In the data rows, zero lies at 4.5, halfway between 4 and 5.
Some points, one per row:
[3 5 4 4 5 4 5 4 4 5 3 4 4 5 5 3 3 5 6 3 4 5 4 5 7 5 5 3 6 4 3 5 5 4 4 4 4]
[5 4 4 4 7 5 4 2 7 4 4 4 4 5 4 8 5 3 8 5 5 1 3 2 2 5 7 5 5 4 6 8 6 8 3 3 7]
[4 5 4 5 6 6 1 3 6 8 5 6 7 5 5 3 4 4 7 3 0 1 5 3 9 2 3 5 5 2 3 7 6 7 6 5 4]
[7 4 4 6 5 5 9 5 5 3 5 4 2 4 4 3 7 3 4 5 7 5 4 6 4 6 6 4 5 8 4 8 4 0 6 6 5]
[6 6 6 3 3 3 8 7 5 2 6 6 3 4 5 2 4 5 2 5 9 7 4 7 5 5 3 2 3 6 6 5 4 0 5 5 5]
[4 3 2 1 2 4 7 6 3 2 5 3 3 4 6 3 4 5 1 4 7 6 4 7 3 5 2 4 5 9 5 3 3 0 4 8 4]
[7 7 6 5 7 5 7 7 7 4 6 5 6 7 3 5 5 3 5 7 6 7 6 6 6 3 4 3 5 6 5 4 4 2 7 4 4]
[4 3 3 4 3 4 5 6 5 3 5 4 4 4 5 2 7 2 3 8 5 4 5 4 2 4 3 4 3 6 6 3 3 3 3 7 5]
[5 6 7 3 2 3 3 4 3 5 5 7 4 5 3 5 2 6 4 3 4 6 6 6 6 5 3 4 5 4 4 2 4 3 3 5 3]
[4 7 6 2 4 4 1 6 4 4 4 4 7 7 4 5 3 4 2 8 4 7 8 3 5 2 2 5 3 2 5 0 3 2 4 4 3]
[5 3 3 6 4 4 4 5 6 5 6 5 5 3 4 4 5 3 4 3 1 6 5 4 8 3 4 4 6 4 4 4 2 5 5 5 3]
[6 7 8 2 3 4 1 6 4 4 6 3 8 5 4 4 4 5 1 5 5 7 8 3 4 2 1 4 4 0 6 0 4 2 5 6 3]
[2 4 5 7 5 5 5 3 4 4 2 3 5 4 6 4 5 4 5 5 3 2 4 4 3 6 6 6 6 4 5 5 5 7 7 5 5]
[5 6 7 4 4 3 5 5 3 5 4 6 5 5 3 3 4 5 5 3 5 4 4 7 6 6 5 3 5 7 4 6 5 4 4 2 3]
[2 5 8 5 5 6 3 4 7 6 5 6 5 7 4 5 3 5 8 6 2 3 4 4 5 5 4 5 5 4 5 9 8 3 4 4 7]
[6 2 1 6 5 5 5 6 4 5 7 6 6 4 6 2 5 2 5 5 3 4 4 4 6 5 4 4 6 6 4 3 4 5 6 5 2]
[5 6 4 4 4 4 5 4 5 5 4 3 6 6 2 5 4 5 3 5 5 7 6 6 4 3 3 5 3 4 5 3 4 3 4 4 5]
[6 7 4 7 9 6 1 2 5 7 5 5 8 7 4 2 4 6 3 2 7 4 6 7 7 0 5 5 6 2 4 4 4 9 9 4 2]
[4 4 3 6 2 3 5 6 1 2 2 3 2 3 5 7 4 5 2 2 4 6 4 6 2 7 4 4 4 6 4 1 3 2 3 4 5]
[5 2 1 5 3 4 4 5 4 5 4 3 5 3 6 3 3 3 3 4 2 3 5 3 5 3 6 6 4 5 4 1 3 4 2 5 4]
[6 6 8 4 4 3 2 4 6 7 6 7 4 4 3 4 2 5 5 1 4 5 6 6 9 4 4 5 6 4 3 6 4 5 6 4 4]
[4 5 7 4 2 4 8 5 5 3 4 7 2 6 3 4 3 4 6 7 6 3 5 5 4 6 6 4 4 6 4 6 7 0 1 5 7]
[4 2 6 8 5 5 4 3 5 5 5 4 5 5 5 4 4 4 6 4 4 4 4 4 5 3 5 6 6 5 5 8 7 7 6 4 5]
[3 3 2 7 6 7 5 4 6 6 5 3 5 5 5 6 6 4 9 4 2 1 1 3 5 6 6 6 5 5 5 8 4 9 6 4 5]
[4 4 4 5 4 6 0 5 5 6 4 3 7 5 4 4 4 5 5 5 4 4 7 4 6 3 3 4 4 3 4 2 5 5 5 4 2]
[5 4 7 3 3 5 4 5 4 4 4 7 4 4 4 3 4 5 4 7 4 6 6 6 5 5 3 4 4 5 4 3 4 1 2 5 5]
[6 5 6 3 8 6 8 6 7 3 7 3 6 7 3 2 7 5 2 8 9 7 4 7 1 4 1 4 3 3 7 6 6 1 7 6 5]
Here are 20 more points, each followed by its number:
[3 3 1 4 3 2 7 6 3 4 4 3 3 3 6 4 3 4 2 3 3 6 4 5 4 5 4 5 4 8 5 2 3 4 3 6 4] 0
[2 4 2 3 4 5 9 5 1 0 1 1 1 3 7 5 6 7 1 2 7 4 1 6 0 9 6 2 5 5 6 4 5 0 4 3 5] 1
[5 3 6 5 6 4 6 4 6 6 6 4 5 5 5 6 4 3 7 5 2 4 2 4 5 4 5 6 5 5 4 8 5 9 4 4 7] 2
[7 7 5 2 3 4 1 7 6 4 6 4 7 5 2 6 2 3 2 8 6 7 8 3 3 3 3 4 3 1 6 0 4 1 4 2 4] 3
[4 3 4 5 6 4 6 4 6 3 7 4 5 5 4 5 5 3 4 6 7 5 4 5 6 0 3 5 5 4 5 7 5 5 7 4 4] 4
[5 6 5 5 4 5 3 3 5 7 5 5 8 5 4 4 4 5 6 5 1 4 6 3 9 1 3 6 5 4 3 5 4 7 6 4 3] 5
[6 6 5 5 4 3 5 6 3 5 2 6 4 5 2 4 3 6 5 3 4 6 6 6 8 4 5 4 4 6 3 2 3 4 4 3 3] 6
[5 4 4 5 3 5 3 6 6 5 4 6 5 3 4 3 2 3 6 5 2 4 5 4 6 4 5 5 3 6 4 6 5 6 1 3 3] 7
[2 3 1 2 3 3 4 3 2 3 4 2 0 1 8 8 3 7 1 0 9 1 0 5 0 9 8 7 5 2 5 7 6 7 4 3 6] 8
[5 6 6 2 2 2 4 4 3 5 4 7 5 4 3 5 2 4 3 4 3 7 6 6 7 3 4 4 3 4 3 2 3 6 2 2 4] 9
[7 4 2 6 6 4 7 5 5 4 5 4 4 4 3 4 6 4 6 4 7 5 3 3 3 5 6 4 3 7 6 6 3 5 5 6 4] 10
[5 3 3 4 2 4 9 6 5 2 4 3 3 5 5 4 6 4 3 6 6 5 3 6 2 7 3 4 3 7 5 4 4 2 4 7 4] 11
[5 6 5 1 3 3 2 6 4 5 7 6 5 3 4 4 2 6 3 2 5 5 5 5 5 4 5 4 4 4 4 4 3 5 5 5 3] 12
[5 5 4 4 4 4 8 5 4 4 4 3 4 5 5 3 7 3 4 5 5 5 4 5 4 5 4 3 5 6 5 4 4 3 6 5 4] 13
[4 7 6 2 3 4 4 4 5 4 4 6 4 5 4 5 4 6 1 5 7 7 6 7 4 2 3 3 5 4 5 2 4 1 4 3 6] 14
[6 3 1 6 3 6 7 6 2 4 4 4 4 5 3 2 6 2 5 7 4 4 3 3 2 5 4 5 3 8 4 2 2 5 3 5 3] 15
[4 3 4 2 2 4 6 6 4 4 5 5 5 6 4 7 3 4 5 6 3 5 4 4 5 5 4 5 3 6 4 4 4 2 1 4 5] 16
[7 7 6 4 4 6 6 6 6 4 5 4 7 4 2 6 4 3 6 7 3 6 7 6 5 4 4 4 4 5 5 5 4 3 3 3 4] 17
[4 2 3 7 5 5 3 3 4 3 4 5 4 4 7 7 5 4 4 4 3 2 4 4 5 4 5 5 6 5 3 5 3 6 6 4 5] 18
[5 4 6 5 5 3 5 3 3 5 3 2 5 3 5 5 5 5 4 3 3 6 4 4 4 5 4 4 5 3 4 3 5 6 5 4 4] 19
Which two of these numbered points are nearest to each point below, looking only along the 6 directions in which the first points spread most? Their numbers follow each, nearest first.
[4 4 5 3 0 3 5 6 4 3 6 4 3 2 5 6 3 4 6 6 4 3 4 2 2 9 6 4 3 4 5 5 6 2 1 5 5] > 16 7
[4 5 0 4 4 5 6 4 1 3 3 1 1 0 8 6 5 5 3 0 4 2 2 3 0 9 8 4 6 2 4 4 5 7 3 4 6] > 8 18
[4 3 8 7 5 5 7 4 5 2 5 7 3 5 3 5 5 4 7 8 6 3 3 5 3 6 5 4 4 9 6 6 6 4 4 5 4] > 10 13
[2 4 0 2 3 3 5 2 2 2 5 1 0 1 8 9 6 9 1 0 6 2 2 2 0 9 7 4 5 2 4 4 4 5 4 4 6] > 8 1
[4 5 5 2 4 3 3 6 6 6 6 6 6 6 6 2 4 3 4 7 5 5 6 5 5 1 2 5 5 5 5 2 6 3 4 6 4] > 17 12
[3 4 6 5 5 3 3 3 4 6 2 7 5 6 4 5 5 6 4 4 4 6 5 6 7 2 4 5 5 5 3 3 3 6 5 4 5] > 12 19
[4 6 5 4 2 4 1 5 6 5 3 5 7 5 3 6 4 3 5 7 1 4 5 3 5 3 4 5 4 3 4 4 4 5 2 4 5] > 7 17
[3 4 5 4 6 3 6 3 2 3 1 3 2 6 6 7 5 8 3 2 7 4 1 6 1 6 7 5 5 3 5 4 6 6 5 3 8] > 8 19
[2 1 5 7 5 6 5 5 7 3 4 4 4 5 4 8 6 3 8 7 3 3 3 3 6 5 4 4 6 6 4 7 5 4 6 4 6] > 2 7
[4 4 3 3 2 3 8 6 4 3 4 5 1 4 6 2 4 4 3 5 5 6 3 5 5 7 4 4 4 6 5 4 5 0 3 6 5] > 11 16
[7 8 7 2 3 4 3 6 4 5 5 3 7 4 4 4 4 6 2 6 5 7 9 3 4 5 3 2 3 1 4 0 5 2 4 3 3] > 3 14
